In the rows, zero is written as 128.
A state moves one step at a time under one of 7 hidden systems, and each row is a state written as 26 numbers. Each run below is a few steps of one system.
nemom, seq 1, 11 rows:
[[124 152  91 138  53 134 137  88  62  78 128  84 155 124 141 125 121 127
  142 158 141 123 122 112 155  95]
 [137 128  86  99  95 130 178 179 121 112 118 135 158 167 138  94 119 193
  141 171 127 129  89 113  90 139]
 [135 120 149  98 131 107 180 108  86 129 103 125 104 211 122 123  71 102
   90 150 164 123 111 138 114 148]
 [107 123 172 107 180 144 178 135 106 159 124 190 125 142 159 173 142 147
  169 101 154 128  99 153  89 145]
 [113 147 199 125 181  87 125 152 153 158 128  94 104 107 171 112 135  97
  108  87 141 113 116 158 166 169]
 [141 129 164 128 145 154 101 141 179 148 115 133  90  56 118 133 153  85
  156 115 132 111 132 137 100  54]
 [151 109 130 197 138 129  92 105 164 163 135  81 159 106  73 103 180 145
  122 133  91 125 131 149 160 119]
 [172 118 109 191  83 156 116  90  83 101 113 111 126  70 142 127 116 141
  140 159 124 142 158  88 156  95]
 [160 107  68 140 111 129 131 163 153 121 119 148 129 145 113  99 108 202
  116 157  93 153 146  80 113 167]
 [139 110  99 112 122 123 121  85  99 105 121 152  99 197 112 160  53 104
   93 122 140 147 161  93 126 155]
 [ 74 136 105  94 146 130 131 134 123 128 167 203 150 161 147 187 127 151
  164  85 126 140 124 118 103 170]]
fod, seq 2:
[[147 140  85 109  98 147 111  79  76  66  77  97 125 161 103 153  91 123
  127 147 136  99  96 119 116 117]
 [137 135 152 134 120 105 179 141 110 152 161 140 181 185 162 114  97 163
  150 165 150 137  75 129  86 158]
 [113 176 157 119 142  94 145  93  80  87  96 113 109 101 137 163 129 101
   75 109 151 101 100 155 109 177]
 [164  94 180 123 170 147 147 181 147 145 141 143 174 106 174 139 131 121
  120  99 146 142  93 143  64 107]
 [ 90 145 171 154 155  86 136 112 145 171 146 115  92  93 104 142 176  90
   95  80 126 129 152 152 154 143]
 [163  83 119 160 147 193  99 160 145 118 115 127 141  59 128 135 163 123
  154  94 108 116 137 121 132  65]
 [118 116 124 166 119 104 138 147 171 184 150 121  88 142  97  68 137 134
  135 155 103 131 177 110 194 133]
 [145 117  69 130 108 184 102 100 112  78  80 157  88 108  78 140 121 137
  150 157 103 102 156 108 135 100]
 [137 111 112 126 121 130 135 139 140 141 156 169 155 199 145  90  86 182
  148 183 116 153 141 116 153 177]
 [101 183 107  74 102 111 111  77  91  69 104 155  93 133 138 164  89 114
  118 143 145 125 140 119 124 162]
 [146 123 125  74 134 132 111 164 152 116 154 134 208 168 168 138 102 148
  125 123 139 160  86 137  70 140]]
Kimeg, seq 3, 11 rows:
[[109 109 106 105 134 139 167 100  85 123 101 185  66 158 123 158 106 146
  117 121 137 156 185 104 150 154]
 [115 112 105  76 167 144  91 159 139 119 122 129 125 149 187 168 107 139
  149  48 128 153 135  99 147 155]
 [ 96 155 130 108 117  93  99 130 163 174 158 100  84 161 135 137  93  72
  177  96 141 118 127  90 143  95]
 [ 98 179 100 124 106 112  64 114 165 119 151  89 171 115  94 142 165 120
  163 121 108  96  84 142 110 115]
 [152 135 160 166  92 114 137 119 130 146 167  82 200 135 130  79 138 121
  132 189 136 128  97 161 134 100]
 [140 156 135 132  88 126 185 118  94  93 105 155 138  83 109 108 149 165
   96 204 134 125 115 151  78 135]
 [184  68 148 109 168 163 167 146 110 110  83 141 144 146 132 119 124 152
   60 136 136 159 133 156 104 142]
 [115  98 140 123 155 141 186 107  80 148  99 179  62 146 131 174 113 124
  128  91 150 143 162 107 128 129]
 [111 119 119 114 187 135  92 160 139 124 113 124 105 107 168 173 138 128
  142  28 121 120 125 109 148 163]
 [118 128 140 154 134 116  86 142 172 169 156 107  88 132 127 121 103  63
  179  99 125  92 137  95 164  89]
 [101 176  93 159 105 112  71 111 166 124 156 120 153  98  79 122 168 136
  163 147  88  87 113 136 138 138]]
nemom, seq 4, 11 rows:
[[113 129 168 166 155 129 176 184 112 137 162 162 163  87 180 113 154 141
  152 122 129  94  98 150 133 157]
 [161 125 175 124 152 128 129 166 150 103  93 122  87  89 131  75 107  78
   73 155 132  85 140 158 145 133]
 [152  76 147 129 166 192 119 116 160 157 111 182 124 122  77 126 157 127
  143 153 115 137 163 168 126  79]
 [122 126 133 166 145 129 110  70 103 135 110 108 121 108 124 124 167 166
  120 128 107 151 169 149 221 167]
 [144 135  92  97 106 154  97 145 139 102  91 119  94  82 181 128 117 165
  166 125 123 161 162  75 149 105]
 [122 133  69  98 109  99  99 126 185 155 124 100 102 199  68 116 113 148
  130 132 102 146 139  91 121 135]
 [114 147 101 132 104 128 105  49  77 119 138 119 149 171 120 201  99 117
  167 104 147 135 104 105 102 117]
 [102 170 123 134 106  83 145 164 125 131 184 130 184 134 184 129 123 160
  155 117 132 128  82 105 102 178]
 [143 158 154  99 107  90 141 154 138  96 130 119 121 126 133 119  81  63
   71 145 156 103  99 131  62 130]
 [128  93 162 130 154 150 167 140 140 154 161 177 177 143  90 142 158 106
  110 130 134 131 112 179  66  98]
 [119 122 176 176 148 118 171 115  76 119 137 116 143  80 147 120 170 111
   79 114 134 121 142 175 182 156]]
mir, seq 5 (11 x 26):
[[122  99  87 138  73 120 155 151  96 115 153  88 116 141 149 107 108 105
  102 104 130 155 178  72 183  99]
 [ 93 141  56  90  77 119 166 165 109  80 121 130 107 149  92 127 125 115
  103 120 121  95 122  98  97 121]
 [109 114 112 117 136 124 153 143  81  98 121 100 150 211 125 110 103 111
  117 124 134  71  85 151 167 163]
 [104 173 157 109 124 133 156 143  97 107 128 160 124 132 169 123 100 106
  185 163 158  63  77 144 118 130]
 [137 154 184  84 176 115 104 166 180 129 109 116 146 117 159  95 136 125
  126 147 133 105  83 186 121 159]
 [153 126 198 106 146 152 121  84 149 173 110 127 134 125 124 122 145 113
  152 172 157 155 121 186 112  69]
 [135 139 150 143 141 134 129 105 145 162 108 112 148  60 135 141 211 198
  146 121 118 178 127 150 119 120]
 [187  87 132 167 124 140 119 118 130 157  97  71 100  97 143 125 125 150
  123 107 126 183 160  82 146  87]
 [140 117  66 153 108 125 137 122 141 146 107 131  84 125  61 153 137 164
  127 108 101 137 143  65  79 113]
 [146  98  82 185 147 123 112 102  91 111 123 120 128 175  96 153  94 139
  102  92 101 106 130  92 154 185]
 [114 135 107 162 117 123 123 139 110 112 170 196 114 148 139 154  58 101
  167 124 125  84 128  73 115 154]]
Pozaz, seq 6 (11 x 26):
[[110 113 143  54 118 169 157 129 113 132 120 144 146 123 163 146 163 127
  150 126 162 184 146 158 118  57]
 [ 95 127 131 105 130 113 153 107 121 175  95  58  87 141 114 135 185 133
  142  85 139 150 133 135 172  93]
 [140 111 104 155 115 175 138 142  87 119  93  88 113  94 149 140 147 131
  198 101 129  89 102  95 148  60]
 [143 118 125 177 132 104 167 185 139 162 111  84  98 144 127  71 127 160
  156 132 112  83  93  95 154 147]
 [172 140 121 157 143 137 113 130 114  78  78 137 108 122 114 123  80 131
  130 157 119  55  81 115  99 167]
 [153 113 154 143 181 127 124 155 161 144 144 196 154 157 137 123  96 168
  134 148 113 126 112 135  93 200]
 [127 171 168 107 155  94  84  90 144 108 127 167 111 104 152 163  91 108
   89 128 141 149 147 140 107 197]
 [134 120 146  77 139 150  81 145 192 141 160 169 159 104 154 150 130 112
  126 116 131 195 164 136  90  95]
 [111 136 137 135 110  95  90  77 159 170 153  90 111 117  94 143 152  90
  104  99 127 177 180 123 154  98]
 [127 112  79 159  67 157 122 129 115 108 159 111 160  81 118 140 158 112
  145 110 117 138 150  93 127  47]
 [127 102  99 171  83 104 179 152 107 141 149  76 132 157  96  72 139 126
   89 140 118 122 142 108 172 117]]
siga, seq 7:
[[146  78  91 115 173 188 106 175 136 102 106 180 132 153 141 132 100 157
  167 109 103  98 127 112 140 147]
 [115 157 149 150 141  86 102  93 140 156 131 133  65 161 131 110  77 115
  151 148 128 109 149 106 188 181]
 [133 170 106  81 120 157  59 121 155  77 112 167 137 101 135 151 106 129
  170 158 122 108 110 128  84 123]
 [141 149 160 128 121  91  80  93 175 177 173  95 173 160 149 111 112 133
  139 154 134 186 131 137 144 138]
 [120 182 121 115  65 113 136  93 102  93 128 116 143  63 136 166 151 128
  123 138 149 153 115 117  65  91]
 [157  90 130 105 134 117 147 167 160 154 143  85 190 157 137 119 151 153
   79  96 132 193 117 135  91 116]
 [107 123 131 160 104 107 198  96  61 127 125 109  99 126  92 158 146  90
   84  98 150 118 133 122 114 109]
 [122  77 102 122 171 161 162 210 129 109 127 158 157 139 121 130 154 140
  110  79 105  94 105 141 108 149]
 [116 111 166 167 151 110 159 135 105 148 129 117  72 153 127  97  98  69
  121 123 138  75 140 134 200 148]
 [115 132 110 109 143 178 114 162 147  93 109 201 109  96 105 119 140 127
  176 162 105  63 126 146 122 122]
 [150 121 166 145 152 129  81 104 152 153 133 115 135 146 155  83 106 133
  145 173 122 148 158 155 215 152]]
siga, seq 8:
[[113 184 144  88 138 107 112 140 169 117 121 184 114  71 158 132 146 178
  131 154 121 153 139 137 101 184]
 [151 123 162  73 138 135  77  98 154 136 116 100 122 133 160 147  98  80
  110 111 158 189 160 134 132  86]
 [ 72 153  88 125  90 115 121  97 146 150 169 135 144 115  78 175 191 136
  149  98 112 162 144 120 104  97]
 [143 115 102 141 114 121 114 157 104  88 131  41 185 113 167 125 144 130
   88  71 122 137 107 118 155 135]
 [125 113 103 146  84 114 196 168 120 158 141 101  98 164 104 107 114 106
  145 125 139 104 111  78  98  73]
 [145 116 110 142 148 131 146 133 117  88  93 129 146 153  64 104 140 149
   69 156 101  80  99 168 116 181]
 [145  93 173 162 155 159 163 123  79 137 147 179 141 165 169 133  77 106
  163 145 155 106 118 133 144 131]
 [ 95 172 160 105 155 107 152 151 156 136 117 194  77  87 139 113 150 158
  138 157 122 112 140 146 126 189]
 [151 111 167  75 166 168  67 110 155 114  96 127 117 117 157 136 107  83
  124 126 144 149 151 165 154  96]
 [ 79 149 111 138 105 124 104  86 156 176 168 147 127 112  99 152 179 142
  189 123 113 163 162 123 149  94]
 [148 141  94 131 106 125  88 136 117  81 107  53 161  72 169 128 151 155
  110  95 115 148 124 109 157 131]]
Kimeg, seq 9, 11 rows:
[[159 107 102 146  92 136 193 126 103 152 106 126 118 163  98 122 117 171
  152 167 138 135 104  91  68  88]
 [150 120 109 146 156 115 150 116  74  97  88 100 141 158 128 159 110 167
   89  96 128 113  81 119 104 194]
 [149  97 163 152 159 143 150 149  98 132 144 171 129 149 168 162  63  83
  147  98 156 104 101 106  90 125]
 [ 93 163 153 136 172  86 116 132 157 136 143 171  97 112 109 163 129  96
  104  87 120  90 116 138 102 195]
 [135 114 164 151 155 151  61 111 152 119 167 146 163  92 131 144 128  57
  119 110 125 123 153 162 153 104]
 [ 92 153 142 152 102 105 140 135 166 164 177 164 118  70 112 101 184 136
  132 156 110 152 179 138 149 122]
 [149 121  98 114  94 145  96 131 133  76 103  90 138  78 128  88 154 137
   80 152 108 156 173 139 177 110]
 [132  81  82 109  90 158 176 159 128 146 128 141 119 171 105  91 132 163
  144 162 120 162 166  99 139  78]
 [109 136  69  93 111 117 147 117  75  92  86  86 113 179 131 133 119 170
  117 113 126 128 117 104 162 171]
 [132 107 118  89 135 152 135 164 111 123 129 125 144 197 179 142  69 117
  184 107 154 110  82 102 116 108]
 [ 91 184 147 103 144  74 132 111 141 150 127 120 101 175 112 145 108 112
  147 120 142  87  71 140  94 172]]
mir, seq 10, 11 rows:
[[100 113 159  91 131 150 161 146 127 149 168 139 200 159 139 125 168 109
  147 132 149 139 102 193 115  82]
 [106 163 174 135 113 110 169 124 100 133 117  85 120  56 161 103 190 131
  125 137 147 130 126 166 172 112]
 [174  90 125 102 128 171 145 185 144 122  76  84 126  90 144 106 153 140
  128 116 133 138 112 123 103  55]
 [134 119 114 144 129 125 162 109 129 175  70  83  75 155  60 101 164 168
  147 151 113 113 115 129 146 111]
 [166 113 104 166 151 173 115  91  74  92  63 123 124 111 132 169 121 176
  163 118 120 103  96 111 125 142]
 [150 128 125 160 151 113 101 148 169 172 127 138  92 157 146 117  75 160
  193 129 113 112 114  69 134 165]
 [154 155 136 121 146 112  62  73 162 109 109 165 103 129  95 161  79 107
  101 150 123 131 138 128  86 171]
 [128 109 136 141 150 131  94 104 153 157 199 178 204 172 126 163 119 136
  143 115 118 167 134 139 110 152]
 [106 164 159 157  98  87 126  98 118 133 185 150 128  76 161 138 126 100
   98 130 141 170 181 116 146 149]
 [131  98 105  95 108 133 134 188 158 105 167 136 161 104 137 130 139 100
   67  88 127 171 160 115  90  97]
 [ 85 104 113 130  94 109 192 127 101 146 151 108 115 171  78 104 159  94
   86 122 130 131 161 142 165 101]]
Kinar, seq 11:
[[ 96 158 107  45 110  99 137 129 127 117 122  91 157 211 125 116 126 142
  117 141 140 135  89 159 129 155]
 [124 172 151  79 115 120 134  88  81  94 102  89 161 147 155 154 120 114
  135 139 169 117  63 166  99 120]
 [133 160 178 111 152 106 132 121 143 163 121  82 176 132 159 138 164 158
  156 120 147 139  53 168  88 133]
 [171 144 203 162 146 115 133  93 116 154  89  74 119  72 146 130 144 124
  120 137 154 135  95 154 109 107]
 [175  96 165 185 173 156 134 130 146 177 100 126 132  75 124 141 172 169
  157 112 118 139 110 132  98 102]
 [165  96 148 217 154 123 138 117 124 166 108 115  76  82 117 119 135 151
  121 114 107 135 161  95 163 144]
 [162  83  97 180 148 165 118 161 143 127 115 180  84  98 115 135 104 142
  150 113  97 109 162  65 123 125]
 [127 104  86 157 137 117 103 139 161 132 147 169  90 166  84 111  91 125
  104 126  87 120 183  87 166 179]
 [108 130  79 117 102 143  95 120 120  77 161 198 118 152 115 150  67  83
  131 136 118 105 168  94 136 140]
 [ 77 154  93  77 100 100  95 143 163 112 196 163 168 181 125 127 105 107
  118 134 117 147 151 129 135 156]
 [ 97 163 130  61  74 114 123 108 115  84 164 127 156 146 139 130 105  61
   97 155 159 145 143 155 119  97]]
Pozaz, seq 12, 11 rows:
[[168  94 160 147 110 160 172 102  90 161 111  90 154 149 145 115 133 141
  162 162 159 153 107 135 125  54]
 [112 151 115 155 123  94 192 126  94 150  94  94  98 106 102 148 180 181
  127 100 125 114  88 112  90 147]
 [179  77 150 148 169 168 157 172  80 101  87 111 131 118 179 132  99 119
  118  93 144 100  98 117 122 123]
 [116 131 159 131 167 106 172 168 160 173 118 177  49 138 110 118 112 118
  142 124 129  89 122 115 101 155]
 [138 125 125 124 189 151  55 144 153  83 110 143 131 103 126 158 118  98
  120  79 104  78 114 144 133 169]
 [133 129 173 150 144 130  97 138 181 169 174 187 121 119 155  98 101 111
  166 166 126 137 167 132 158 135]
 [120 181 102 109 106  99  57 109 180  98 126 117 126  73  99 122 153 135
   94 146  98 144 152 132 126 154]
 [181  84 120 144 107 168  97  96 137 129 149 134 181 139 128 113 112 140
  125 168 123 191 172 126 142  86]
 [ 98 157  87 143  69  79 156  86 112 147 147 122 110 134  89 143 148 157
  100 135 119 177 162  91 115 140]
 [144  91  83 105  94 155 146 145  77  72 131  98 177 152 155 148 107 116
   91  92 142 153 125 104 118  96]
 [ 92 116 133 118 108 101 210 140 106 173 153 132 100 206 108 119 109  98
  137 127 155 121 123 116 119 109]]
fod, seq 13:
[[111  93 165 179 166 122 151 108 135 198 170 172 120 145  96 156 143  99
  125  94 129 142 158 137 127 123]
 [113 130 107 176 140 157  93 143 119  93 137 146 129  44 139 148 169 132
  151  87  94  90 149 119 175 138]
 [154 101 133 127 121 133 109 192 188 137 136 128 101 130 143  54  89  99
  123 163 115 126 168 106 169 109]
 [103 144  85  99 102 138 111  89 156 126 119 177  90 150  35 138 137 120
  135 172 108 122 162 135 107 105]
 [138 105  97 130 118 169 105  98  97  98 144 151 206 161 145 130 128 179
  146 161 114 159 139 147 168 150]
 [100 184 127  79  74  90 156 128  98 105 128 119  99 127 191 110  97 133
  132 159 159 152 143 102 149 144]
 [141 130  97  48 130 127 123 154 148  98  89 103 144 163 112 146 121 139
   89 109 135 141  88 134  50 124]
 [108 111 162 132 141 113 159  80  93 176 163 111 169 199 135 167 130 106
  136  93 161 160 109 147 126 117]
 [101 169 132 156 121 118 138 143  90 108 127  86 144  61 168 155 173 131
  164  78 133  85  79 123 131 127]
 [177  96 171 144 152 118 144 187 159 151 106  66 113 127 136  70 112  95
   98 126 133  99 102 135 135 109]
 [119 121 148 163 144 136 159  94 135 175 115 165  79 118  46 147 159 109
  143 142 124 101 131 143  93  95]]
Kinar, seq 14 (11 x 26):
[[165 111 151 140 166 127  90 152 200 150 133 145 137 165  85  81  94 109
  121 174 109  88 112 153 117 149]
 [117 154 139 167 128 137 101  45 105 104 140 191 137  96  86 154 139 118
  127 169 116 113 155 164 137 153]
 [113 135 134 131 126 136  95 147 142 129 184 166 175  87 204 139 135 150
  162 113 124 175 162 113 155 141]
 [135 130 145  74 102 110 136 146 171 142 119 131  71 111 136  96 111 105
   88 153 145 187 189 110 124  93]
 [130  73  82  87 133 178 132 124 119 107 110 139 146 148  75 163 162 121
   91  92 118 154 154 143 106  82]
 [ 83 119 102 147 100 105 182 111  65 153 155  97 135 189 136 145 138 134
  145  89 140 138 130 103 174 134]
 [117 160  96 106  90 106 149 193 123  93 119  90 110 115 150 116 107 114
  138 109 137  74  77  81  91 118]
 [154 116 144 118 154 125 123 155 162 127 116 101 161 189  88  79 117 117
  101 163 116  80  77 179 119 149]
 [114 166 159 160 133 134 140  57  73 108 119 162 146 111 113 151 146 136
  151 174 137  90 101 179 128 157]
 [127 155 163 134 152 122  99 154 149 135 148 134 164  68 212 129 147 170
  166 115 126 148 116 132 147 165]
 [167 126 187  99 143 131 118 127 175 158  85 124  68  98 145  96 110 112
  112 166 148 166 165 134 128  96]]

Which system made each of these runs?
seq 15:
[[134 181 147 107 144 102  94  61 125 107 103 130 154 140 109 159 126 147
  108 157 135 129  83 171  84 185]
 [150 143 192 140 156 127  98  88 116 141 149 129 183 116 194 171 113 124
  152 114 157 162 102 148 109 136]]

Kinar
seq 16:
[[163 116 178 169 161 145  84 121 150 148 153 116 200 113 163 106 133 134
  156 149 125 130 102 170 155 132]
 [141 170 163 153  94 102 149 101 139 144 124 164  85  72 117 101 126 143
  130 208 135 140 156 124 108 130]]

Kimeg
seq 17 (2 x 26):
[[163 139 139 150 140 136  56 111 155 109 107 114 100 126 111 101  74  86
  149 166 115  71 124 129 153 129]
 [150 136 134 146 129 155  83  84 162 145 149 190 161 130 106 132 121 161
  181 199 110 144 137 143 112 122]]

nemom
seq 18, 2 rows:
[[ 89 108 117 141 114 119 167 144 112 151 184 100 195 179 100 131 165 100
  124  96 128 115 101 154 131 100]
 [113 146 136 157 102 131 187 148  50  84 119 108 135  86 153 118 148 102
  131 129 146  62  92 140 142 119]]

nemom
seq 19:
[[ 83 127 119  77 114 114 164 180 163 149 131 133  69 148 108  75 146 100
  118 139 124 118 172 133 171 107]
 [114  96  83  78 140 197 114 118 124 108  87 146 127 165  78 144 155 133
  161 128 113 107 131 160 143  84]]

fod
seq 20, 2 rows:
[[ 98 135 140 101 101 140 163 116 120 116 169 182 178 145  91 112 156 103
  107 188 135 130 138 194 110 109]
 [ 80 154 138 105 106 123 165 136  80  94 152 131 175  82 176 134 188 140
  109 118 142 148 138 170 161 143]]

Kinar
seq 21:
[[121 175 111 166 108 137  75  80 107 100 145 139 166  79 150 178 133 148
  188 126 121 118 105 113 115 133]
 [173 142 148 142 107  85 102 159 160 117 142  76 156 120 169  69  89 126
   85 161 129 144 119 113 137 155]]

fod
seq 22:
[[ 99 127  67 106  98 127  95 146 154 128 125  79  93 113 109 139 151 108
  140  69 108 135 159  81 158  81]
 [138  85  66 144  99 150 116 148 139 143 143  82 150 193  93 100 115 125
  167 125 109 113 119  95 153  75]]

fod
seq 23, 2 rows:
[[106  78 110 152 136 136 154 171 114 139 192 179 135 173 137 136  95  88
  123  83 124 121 163  96 154 135]
 [ 65 159 114 107 113 110 136 147 120  82 154 176  91 102 114 130 129  63
   93 113 122  82 166 134 150 152]]

mir
seq 24, 2 rows:
[[113 122 113 196 133 134 116 102  79 123 118  76 113 116 120 133 144 113
  157  93 113  74 121 120 211 129]
 [165 119 131 159 119 148 144 188 147 132 111 133 103 110 142  75  94 132
  179 176 122  71 102  98 123 103]]

fod
seq 25:
[[170 125 132 190 157 148  86 129 107 103 116 119 149 119 157 135  86 134
  176 121 118  66  78 109 140 157]
 [142 164 157 157 144  92  95 117 188 168 142 167 110 126 118 106 101 155
  160 184 111 120 120 122 109 181]]

Kinar
seq 26 (2 x 26):
[[ 94 154 116 101 140  97  62 129 196 130 181 157 159 158 101 132 123 103
  104 120 102 137 149 146 128 176]
 [123 140 121 113  85 154  72  89 120  90 166 127 179 102 143 150 122  74
  134 138 140 155 157 139 140  67]]

fod
seq 27:
[[116 145 132  69 103 101 140  96 129 104 122 126 127 183  83 112 106  87
   54 172 144 137 136 167 111 140]
 [102 115 143  88 136 165 173 107  83 130 134 163 175 139 148 175 175 147
  150 113 155 167 117 173 100 100]]

nemom
seq 28, 2 rows:
[[108 171 134 170 105  82  98  88 106 124 145  81  91 116 126 144  99  67
  131 102 136  93 128 102 163 136]
 [149 131 106 140 122 159  94 171 167 111 149 154 181  93 137 139 131 148
  178 132 109 104  86 110  61 104]]

nemom
seq 29 (2 x 26):
[[111 144 145  99 146 111 102  73  91 110 128  98 156 133 163 191 136 111
   97  63 149 171 127 147 138 156]
 [123 131 161 109 123 118 143 140 141 184 145 106 123 142 173 158 117 102
  182  90 169 151  99 104  85  66]]

Kinar
seq 30 (2 x 26):
[[161  76 148 174 171 184 139 141 117 130 102 183 107  96 141 107 136 162
  146 147 108 120 167 136 180 144]
 [117 140 127 106 147 128 114 143 167 139 108 191  49 110 137 114 107 149
  149 150 112 134 182 103 158 165]]

fod
